Read these off the table that follows.
1) Report the entry directly above 224.
2) Report the last entry, reading row by row.
3) Report the entry just right of 18.
4) Report the last entry of the largest entry's row.
5) Report the entry just right of the smallest entry.
6) Report the entry in the top-left corner.
7) Report the largest entry in the first column.
8) Report the entry just left of 230.
[[-203, -123, 444, 453, -130, -28, 596, 743, -70, -108, 691, 428, -78, -53],
 [-364, -355, 89, -28, 686, 691, 138, 224, -378, 722, -90, 43, 725, -522],
 [275, 230, -118, 81, -555, -437, -137, -279, 129, -535, 832, 23, -431, 373],
 [-332, -184, 76, 166, -387, -217, 130, 40, -199, -319, 736, -63, -173, -106],
 [937, 834, 388, 279, 293, 256, 321, 323, 862, 295, -36, 575, 231, 881],
 [564, 519, 92, 51, -86, -97, -39, -3, 401, -23, 397, 267, 12, 626],
 [724, 528, -5, 18, 496, 468, -117, -202, 469, 498, -171, 149, 443, 625]]
1) 743
2) 625
3) 496
4) 881
5) -437
6) -203
7) 937
8) 275

Questions about the matrix below. Indices start at 1.
1) Which number is the top-right entry?
2) Which number is the entry in row 1 and column 3?
3) Which number is the entry at row 2, column 1?
4) Which number is the largest entry?
5) Which number is the entry directly below 40?
6) Which number is the entry directly above -62?
7) Which number is the entry at row 1, column 1?
8) Which number is the smallest entry?
[[23, 19, -42, -43, 4, -34, 37, 40, -21],
[0, 4, -12, -8, 16, -8, 8, 1, -3],
[-8, 6, -2, 10, 0, -7, 7, 10, -2],
[-1, 3, -9, -8, 12, -18, 4, 13, -2],
[-2, 2, -15, -10, 2, -9, 3, 6, -13],
[79, -70, -22, 0, -48, -26, 54, 9, 21],
[13, 3, -45, -32, 16, -21, 27, 36, -40],
[86, -64, -37, 9, -45, -38, 53, 21, 14],
[-68, 80, 18, -27, 30, 22, -49, -17, -18],
[12, -34, 11, 36, -16, 11, 3, -21, 18],
[-19, 2, 17, 17, -7, 11, -20, -10, -2],
[-9, 3, -18, -4, 22, -12, 16, 10, 12],
[0, 3, -20, -17, 6, -13, 1, 15, -8],
[5, -15, 37, 38, -35, 14, -21, -24, 26],
[24, 5, -37, -37, 17, -24, 29, 39, -35],
[-62, 83, 29, -20, 24, 18, -40, -17, -32]]
1) -21
2) -42
3) 0
4) 86
5) 1
6) 24
7) 23
8) -70

Read these off the array that follows. Counting starts at 1.
1) Read off the entry directly below the largest entry.
2) Read off the entry directly above 0.188.
3) Read off the entry just right of the largest entry.
4) Read off the entry in the bottom-left corner.
5) Read off the top-left entry.
6) Read off the entry directly above 0.165.
7) Read off the top entry of the column that holds the smallest entry.
8) Read off the entry in row 1 and column 3.
[[ 0.011  0.000  0.066 -0.038  0.055  0.086]
 [ 0.009 -0.021  0.026  0.004  0.023  0.015]
 [-0.034 -0.059 -0.104 -0.043  0.116  0.068]
 [-0.045 -0.003  0.076 -0.029  0.056  0.074]
 [ 0.038 -0.071  0.154  0.090 -0.174 -0.036]
 [ 0.174  0.229 -0.065  0.140 -0.121 -0.128]
 [ 0.022  0.021 -0.041  0.020  0.003  0.050]
 [ 0.124  0.132 -0.058  0.075 -0.040 -0.079]
 [-0.044 -0.016  0.057  0.025  0.041  0.139]
 [-0.118 -0.142  0.070 -0.067  0.086  0.188]
 [-0.109 -0.150  0.061 -0.106  0.093  0.160]
 [ 0.165  0.127 -0.066  0.080 -0.062 -0.116]
 [-0.045  0.013  0.028  0.042  0.010  0.046]
 [ 0.170  0.215 -0.027  0.201 -0.144 -0.065]]
1) 0.021
2) 0.139
3) -0.065
4) 0.170
5) 0.011
6) -0.109
7) 0.055
8) 0.066

x =
51,38,35,64,49,29,72,54,24,64,64,62,75,70,47,70
41,48,23,57,68,40,61,60,46,68,31,73,37,47,60,29
65,53,35,57,82,45,83,35,74,64,55,70,45,76,28,43
Rows and columns are numbered from 1.
What is the entry just left of 62? 64
What is the bottom entry of the column that holds the largest entry? 83
What is the minimum? 23
What is the entry directly below 37? 45
The bottom entry of the column that holds the smallest entry -> 35
What is the top entry of the column that holds the largest entry? 72
The entry directly above 41 is 51
What is the entry in row 3 and column 1? 65
What is the top-right entry? 70
The entry in row 1 and column 2 is 38
What is the entry in row 1 and column 3? 35
What is the bottom-right entry? 43
What is the entry at row 3, column 2? 53
What is the entry just left of 31? 68

Read these off the row that follows.
1) Find the entry just right of 46.
2) Find the entry just right of the smallest entry.
[9, 11, 46, 34, 73, 27, 66, -2, 18, 26, 41, 49, 55]
1) 34
2) 18

a =
[[ -8  11 -30  44  24  -1  26]
 [ 14  38 -20   6  15  -2   0]
 [ 60  67 -37 -46 -26  38 -12]
 [ 51  61 -44 -55 -40  43 -36]
 [ 51  85   2 -62  -7  -1 -37]
 [ 49  34 -71 -15 -25  53  13]
 [ 21  46 -12  -6  13  -3  -7]
 [ 14  43 -27   3   7  10 -11]
 [  6  26 -28  23  13   5   2]
 [ 19   8 -40  26   3  26  21]
 [  1   7 -50  37  13  18  24]
 [  5  31 -32  17  13   3   1]]
Counting starts at 1.
The entry in row 2 and column 2 -> 38
The entry just left of the largest entry?
Answer: 51
The top-right entry?
Answer: 26
The entry in row 1 and column 2 is 11
The entry just right of the largest entry?
Answer: 2
The entry in the bottom-left corner?
Answer: 5
The entry directly below 10?
Answer: 5
The entry at row 2, column 1 is 14
The bottom entry of the column that holds the smallest entry -> -32
The top-left entry?
Answer: -8
The entry at row 3, column 1?
Answer: 60
The smallest entry?
Answer: -71
The entry directly below the smallest entry -> -12
The entry in row 1 and column 3?
Answer: -30
The entry just left of the smallest entry?
Answer: 34
The entry in row 2 and column 3?
Answer: -20
The entry just right of the smallest entry: -15
The bottom-right entry -> 1
The entry directly above the largest entry -> 61
The entry just right of 53 -> 13
The entry directly above -26?
Answer: 15
The maximum: 85

Questions about the array below. Indices start at 1.
1) The bottom entry of the column that holds the smallest entry?
2) The entry at row 2, column 1?
3) The entry just left of 6387?
4) The entry just left of 9528?
5) The bottom-right entry?
6) The entry just right of 6883?
7) The entry in the top-right corner?
8) The entry just left of 5494?
5483  6987  5427  6798  5533
5631  2653  6883  6056  5874
5527  9528  4537  4592  5311
5602  3081  6728  6010  5829
5493  7304  5399  8111  5543
5527  7800  5283  6449  5494
5648  4514  6328  5211  5742
5626  6387  5597  4402  5537
1) 6387
2) 5631
3) 5626
4) 5527
5) 5537
6) 6056
7) 5533
8) 6449

Questions about the matrix below. Indices start at 1.
1) The entry at row 2, column 2?
2) The entry just left of 637?
3) The bottom entry of the column that holds the smallest entry?
4) The entry at row 1, column 1?
5) The entry in row 3 and column 3?
6) The entry directly above 432?
7) The top entry of the column that holds the largest entry?
8) The entry at row 3, column 1?
[[605 398 434 436 436 399]
 [221 563 367 670 622 619]
 [185 864 854 297 562 284]
 [415 636 740 249 432 327]
 [613 335 310 490 457 637]]
1) 563
2) 457
3) 613
4) 605
5) 854
6) 562
7) 398
8) 185

data = -12  -34  -12   17  -76   24    0   44   34  -37  -28   77  -81
Find the first entry.
Answer: -12
The smallest entry: -81
The entry just left of 17 is -12
The entry just left of 0 -> 24
Find the second entry from the left.
Answer: -34

Questions about the row below.
1) Give the entry at the centre.
2) Give the median entry.
3) Give the entry just left of 19.7.
4) Give the entry just left of 11.1.
5) Give the entry just left of 186.2.
[ 158.0  186.2  160.9 -135.9  100.7 -142.8 -125.7   11.1   19.7  171.5
  171.0]
1) -142.8
2) 100.7
3) 11.1
4) -125.7
5) 158.0
